500 stands for zero in the data rows.
Here are some points:
339;673;462;362;588;815;457;550;225;444;638;359;485;71;622;528;390;547;448
560;483;407;552;674;381;642;317;356;299;705;639;299;534;634;646;426;663;353
521;543;563;471;551;552;379;520;608;770;503;547;577;445;402;369;593;340;564
541;443;398;558;676;426;669;327;319;286;657;643;147;533;621;717;436;670;305
459;548;606;555;395;482;501;526;563;668;402;420;501;558;396;395;716;384;663
579;357;540;411;474;605;359;765;616;628;517;465;742;477;332;315;503;512;582
394;643;536;443;439;606;493;523;437;474;497;394;475;414;560;542;426;517;482
425;512;529;477;398;532;426;589;461;544;427;396;601;424;437;442;453;541;476
559;454;512;452;518;628;293;576;499;727;511;597;587;407;403;198;572;413;529
533;561;547;589;550;321;568;376;559;510;522;576;425;531;553;464;551;435;528
460;648;674;599;374;426;546;487;676;608;409;448;440;606;433;463;595;368;604
438;498;587;494;371;550;393;612;552;551;343;468;662;428;263;416;545;514;585
272;550;371;315;495;825;419;595;477;479;569;297;568;356;579;538;284;482;482
669;310;463;499;651;581;606;351;518;467;581;661;505;594;533;535;489;619;296
465;497;564;492;427;640;401;691;585;594;384;444;774;441;370;506;527;492;595
444;734;724;673;372;407;596;462;650;543;252;475;265;716;457;457;703;415;793
577;474;413;527;663;443;678;249;358;322;674;594;293;552;658;652;433;680;334
759;181;383;578;870;475;722;226;414;121;645;802;384;666;628;710;462;923;178
413;630;605;557;413;437;525;500;558;492;449;480;498;536;491;523;467;506;526
573;456;480;482;618;532;521;398;431;468;607;621;388;487;498;541;482;578;402
325;551;445;376;573;503;505;500;373;421;500;438;531;384;690;591;326;583;390
550;391;550;400;411;576;349;704;603;646;473;487;714;460;295;150;526;566;571
457;399;560;443;478;659;376;746;559;500;515;518;779;467;81;452;495;546;553
525;397;557;467;447;607;371;753;519;552;476;522;727;463;272;302;508;494;574
563;360;539;404;461;602;332;750;606;658;508;426;703;475;317;255;522;549;557
566;449;491;451;567;494;459;625;460;466;526;566;684;496;469;536;480;600;457
446;649;677;605;243;475;483;554;586;544;231;443;508;545;382;399;631;442;648
418;612;706;650;398;492;563;495;625;561;420;436;471;625;436;497;595;347;643
615;479;532;616;547;386;370;505;538;523;608;621;526;500;429;448;554;299;556
619;468;189;524;503;330;712;348;450;341;449;439;405;573;561;800;489;640;418
360;631;453;385;595;661;473;531;336;421;575;367;497;320;770;569;319;555;410
547;429;491;560;512;445;606;424;496;476;477;521;495;607;489;539;497;544;513
440;513;478;425;583;586;439;525;377;473;539;462;559;404;569;490;343;493;450
556;430;360;427;540;476;442;492;518;498;500;562;565;471;448;497;512;486;481
419;622;644;623;329;389;566;492;607;528;345;478;458;615;427;460;591;419;598
621;432;503;419;607;521;237;556;548;538;846;689;620;495;393;470;501;410;516
633;308;281;530;615;488;600;404;419;370;537;564;510;594;522;767;413;616;395
411;448;354;335;454;538;527;541;422;433;457;363;531;387;566;568;383;534;467
429;539;590;578;366;434;452;549;577;561;339;512;574;459;367;460;600;411;591
462;581;634;600;451;433;557;446;558;712;413;419;414;634;481;410;820;315;721
472;501;503;400;585;625;374;559;415;667;531;529;595;398;448;410;457;441;445
467;676;677;699;431;420;573;486;691;613;421;412;402;600;452;296;646;387;611
589;453;539;530;537;419;289;511;562;526;598;628;559;504;421;455;566;331;566
425;829;918;684;320;378;585;459;689;565;292;562;333;768;456;494;664;372;729
Then 16 other points, each followed by its number:
520;452;567;510;462;425;418;700;568;495;436;534;633;477;337;426;542;453;609 0
588;404;312;502;512;349;677;375;470;382;499;452;343;541;549;611;483;650;379 1
515;500;542;537;507;456;400;512;602;571;476;595;492;454;424;350;575;361;562 2
607;480;541;539;530;472;355;517;519;586;630;588;489;550;430;430;591;290;648 3
606;367;509;466;501;572;316;656;546;554;617;589;701;477;272;393;500;480;534 4
527;404;513;440;466;604;345;674;515;593;501;547;721;449;344;281;516;452;536 5
489;566;629;537;380;518;481;510;587;827;449;425;514;548;439;383;701;363;667 6
447;595;518;398;466;660;430;587;430;505;495;371;563;350;571;496;424;539;473 7
514;441;519;391;551;644;343;572;520;669;549;638;585;418;388;431;527;402;522 8
384;665;684;593;309;418;576;478;703;603;356;415;436;639;412;390;649;439;623 9
377;576;620;513;452;576;500;531;582;501;458;359;494;532;459;493;456;444;562 10
441;507;573;474;302;548;410;628;550;532;390;450;692;420;128;448;560;517;593 11
750;253;415;569;728;477;765;200;461;271;626;704;437;706;631;640;440;747;149 12
540;513;469;588;480;385;641;402;506;442;404;426;452;579;507;561;518;537;489 13
482;367;312;454;570;486;533;477;403;402;535;475;536;489;524;595;375;587;426 14
527;406;521;373;509;582;346;563;506;584;571;623;616;403;360;433;534;378;526 15
Which of these numbered points is nearest to each point below, looking only along the 5 directions in which the first points spread most? Its number follows each.
605;453;538;517;531;382;370;497;635;556;567;626;530;489;444;382;565;319;565 > 3
717;214;365;587;767;460;854;298;453;193;655;825;203;729;577;793;445;728;281 > 12
424;601;485;365;482;698;432;584;508;509;494;364;564;334;666;503;447;528;461 > 7
589;546;554;586;499;337;407;463;547;543;528;603;506;503;469;421;594;184;598 > 3
586;553;560;621;537;308;443;465;624;568;528;576;494;500;471;379;606;333;577 > 3
576;440;321;525;594;371;691;340;373;337;481;564;330;559;582;662;462;682;377 > 1
516;472;569;521;490;654;426;510;524;664;515;513;511;492;436;341;626;351;604 > 2
508;481;580;479;117;546;412;611;579;600;286;379;638;425;324;234;588;531;586 > 11
527;526;547;555;500;497;392;517;519;639;471;587;507;453;440;312;596;356;590 > 2
404;641;704;739;396;385;570;481;623;509;272;493;479;621;428;498;592;456;603 > 9
427;599;521;408;448;667;431;600;355;468;492;412;550;346;583;519;416;541;481 > 7
481;491;586;469;245;555;404;599;630;642;300;375;653;449;307;381;585;526;578 > 11
715;313;411;580;807;458;719;264;391;74;669;772;323;687;642;732;476;731;270 > 12
764;249;425;584;791;491;774;191;365;263;681;912;262;689;739;700;461;876;205 > 12
287;635;455;293;463;648;472;610;364;454;551;295;505;255;644;560;354;528;445 > 7
316;516;390;310;430;696;420;620;479;461;513;321;561;350;535;522;318;456;472 > 7
561;456;528;450;450;531;295;584;573;551;625;577;644;479;382;407;530;440;543 > 15
534;316;370;497;636;504;573;430;329;387;569;520;501;499;623;601;369;601;387 > 14
531;434;553;530;447;426;412;611;532;549;435;530;627;490;307;409;536;459;581 > 0
533;392;547;436;428;563;377;726;542;583;443;556;724;465;241;79;528;519;544 > 5
685;358;502;467;553;512;196;546;601;517;711;687;628;499;397;415;532;439;511 > 4
534;434;476;488;457;540;476;537;693;622;453;436;615;511;399;448;519;562;509 > 0
406;485;569;476;140;537;413;581;543;505;309;460;690;438;354;415;573;499;574 > 11
914;236;412;582;738;468;756;260;411;219;632;744;350;691;699;840;457;783;188 > 12
520;579;638;589;367;471;499;452;658;835;489;387;430;620;469;382;769;321;786 > 6
472;574;635;594;393;489;559;454;537;743;470;391;422;650;473;358;725;122;762 > 6
520;406;369;377;477;524;599;494;443;396;497;470;417;448;678;581;422;610;380 > 14
739;273;405;574;784;423;739;300;410;260;701;865;362;663;723;679;446;772;212 > 12
796;278;432;571;777;451;733;245;454;282;683;740;347;674;588;642;477;713;78 > 12
484;473;423;460;648;518;539;469;305;388;578;478;480;455;700;569;339;592;387 > 14
532;582;631;640;429;485;552;428;596;875;487;368;401;632;495;310;747;300;685 > 6
412;495;576;499;322;569;398;617;611;587;316;463;701;409;297;451;559;521;567 > 11
601;432;517;456;447;532;313;564;680;611;560;549;637;471;343;335;549;475;518 > 4
578;475;563;516;396;474;363;516;623;562;559;572;564;531;416;331;552;386;537 > 2
580;377;538;445;412;577;339;737;608;574;455;516;695;464;325;179;530;530;549 > 5
533;533;459;582;467;384;610;410;549;468;474;447;474;569;507;636;513;522;475 > 13
341;652;457;304;468;717;462;588;253;456;582;286;496;225;654;542;380;517;455 > 7
327;605;575;494;417;516;503;532;605;550;467;400;493;511;464;492;456;421;558 > 10
828;293;442;585;772;466;745;152;475;279;694;707;399;682;802;609;469;754;238 > 12
456;486;559;464;238;551;415;666;545;541;365;453;659;454;290;333;564;532;572 > 11
470;504;577;499;405;560;403;712;645;632;329;427;688;455;327;472;556;527;573 > 11
571;436;555;458;442;568;325;721;528;578;444;570;722;479;343;251;522;529;577 > 5
746;128;432;584;717;482;752;208;341;257;635;762;324;726;660;664;456;813;247 > 12
781;300;439;573;745;482;710;289;448;274;648;712;385;704;656;647;442;767;125 > 12
536;366;536;392;442;591;365;743;596;631;492;467;705;465;293;322;514;543;568 > 5
723;267;343;574;753;440;749;267;408;238;671;793;357;799;580;827;485;759;165 > 12
296;533;417;364;484;683;432;615;484;480;544;302;568;355;546;516;217;476;475 > 7
500;607;657;604;437;469;536;453;593;922;503;414;421;631;496;392;774;275;731 > 6
390;668;592;495;412;525;522;498;572;542;441;396;455;439;523;457;529;482;559 > 10
505;430;438;332;537;530;229;585;608;536;729;490;624;436;456;468;467;464;495 > 15
707;350;502;468;539;509;241;533;614;514;707;681;613;499;407;361;549;440;510 > 4
541;456;514;396;551;599;300;575;522;693;563;579;603;443;374;319;551;423;509 > 8
528;483;585;494;394;526;410;663;566;610;498;471;618;536;371;357;564;446;600 > 0
682;389;484;472;581;499;253;560;532;512;723;672;606;484;383;435;506;356;505 > 15
435;753;672;664;264;421;595;462;646;550;169;528;311;658;437;477;678;400;712 > 9
502;508;597;480;319;572;399;683;576;640;279;429;663;452;328;346;587;501;575 > 11
557;438;516;387;554;746;326;594;503;851;549;602;618;436;389;287;575;438;524 > 8
455;749;721;713;188;354;597;472;632;581;70;526;176;819;454;434;744;403;747 > 9
450;795;819;678;169;390;599;465;670;569;196;521;330;871;465;480;673;425;743 > 9
729;321;369;572;714;478;814;276;403;174;649;812;374;672;617;729;448;744;278 > 12
732;81;414;570;917;484;742;296;441;145;679;841;348;739;625;668;455;737;243 > 12
710;319;377;586;817;459;798;257;456;225;647;736;379;684;577;755;453;715;283 > 12
390;635;587;531;274;517;503;512;487;487;420;398;464;485;535;535;488;461;539 > 10
788;283;352;566;705;425;708;181;420;229;629;757;307;746;644;776;456;751;218 > 12
735;291;350;577;741;442;806;232;387;266;666;752;274;680;737;763;488;789;267 > 12
486;483;545;441;361;620;386;717;571;577;348;380;683;450;311;458;532;537;540 > 11
545;430;556;440;477;730;370;729;662;641;461;437;752;480;366;343;496;553;564 > 5
340;620;422;324;492;712;465;593;320;460;554;330;508;160;645;531;391;520;459 > 7
483;528;594;593;439;533;450;537;591;594;431;589;504;521;416;477;596;367;597 > 2
474;546;617;627;435;501;471;643;585;555;444;502;590;564;367;423;581;430;601 > 0
544;497;575;481;482;493;427;499;581;707;487;597;549;452;425;435;597;351;570 > 2
815;335;376;579;749;445;736;273;457;246;618;700;355;847;773;741;453;796;234 > 12
446;674;721;608;184;448;505;549;606;544;267;516;453;708;413;435;630;443;682 > 9
394;614;636;556;513;481;534;491;547;516;488;454;489;523;585;497;482;466;528 > 10
462;571;657;513;401;510;460;694;578;622;396;558;611;539;348;438;585;483;629 > 0
554;469;475;660;534;251;582;414;630;452;428;554;424;535;515;531;558;450;532 > 13
446;858;750;818;409;405;577;466;727;565;245;514;388;758;464;450;722;412;737 > 9
570;473;519;402;553;774;302;582;493;803;552;596;617;411;414;298;548;375;525 > 8
516;615;569;605;513;420;661;363;563;454;409;580;279;736;515;642;613;522;555 > 13
298;520;367;321;472;854;424;586;476;453;524;306;567;349;538;535;260;450;486 > 7
526;554;442;631;488;301;591;391;615;550;433;520;427;539;529;533;609;433;512 > 13
548;532;500;571;477;419;589;410;535;582;466;434;416;602;510;562;584;414;565 > 13
616;359;273;516;535;358;694;338;382;387;445;491;359;553;531;637;473;612;445 > 1
574;375;446;448;481;524;484;676;467;456;475;528;620;501;370;515;498;578;490 > 0
512;385;547;463;448;661;363;741;508;538;473;541;792;462;244;359;498;526;567 > 5
510;493;477;584;530;338;555;419;581;488;495;530;464;535;503;557;535;436;559 > 13
484;410;542;452;499;634;353;674;536;545;497;560;706;450;203;351;518;496;538 > 5
775;281;395;588;830;449;779;253;443;253;685;715;352;773;641;687;451;777;257 > 12
487;513;613;511;374;526;436;700;565;593;420;518;634;515;333;430;547;497;596 > 0
433;526;578;530;262;444;448;521;573;512;328;494;597;469;400;418;588;418;588 > 0
292;524;381;312;455;675;440;618;473;452;541;309;580;360;541;552;182;475;481 > 7
485;575;640;591;473;470;543;433;505;722;460;373;367;608;489;219;809;292;690 > 6
398;729;718;785;403;346;598;459;628;534;157;520;222;661;465;473;737;396;634 > 9
529;470;526;630;499;395;576;452;615;474;429;464;466;631;472;430;544;528;539 > 13
457;684;724;725;388;399;578;469;739;554;239;490;321;688;448;406;660;423;670 > 9
532;419;536;455;421;567;374;698;546;524;444;493;758;462;327;350;518;495;560 > 5
272;524;366;294;447;692;431;603;487;463;517;308;581;359;533;570;163;461;491 > 7
867;260;391;568;720;455;760;128;421;161;644;748;332;736;680;660;447;804;250 > 12
457;740;773;754;377;402;593;460;730;553;180;530;252;708;451;489;685;407;707 > 9
380;577;519;496;451;418;482;505;616;535;456;418;482;449;507;481;477;371;591 > 10
531;503;607;554;399;513;481;521;605;774;474;405;540;570;387;291;659;398;645 > 6
477;540;586;573;420;438;425;484;535;609;428;597;494;476;464;374;594;332;605 > 2
531;566;538;601;568;252;582;382;527;424;492;576;336;519;586;546;555;416;517 > 13
536;384;547;450;461;603;372;820;516;530;490;551;728;463;232;322;498;483;583 > 5
67;527;425;306;463;708;420;679;482;489;566;300;565;358;514;495;315;444;487 > 7
485;523;571;577;501;271;473;478;577;522;447;539;495;478;451;425;581;353;629 > 2
666;378;398;442;563;458;445;453;579;536;632;591;530;505;466;441;506;514;460 > 15
720;310;387;576;798;437;730;284;459;269;662;720;417;660;653;644;454;718;273 > 12
460;547;594;588;441;354;475;495;904;687;382;416;521;497;425;345;618;408;622 > 6
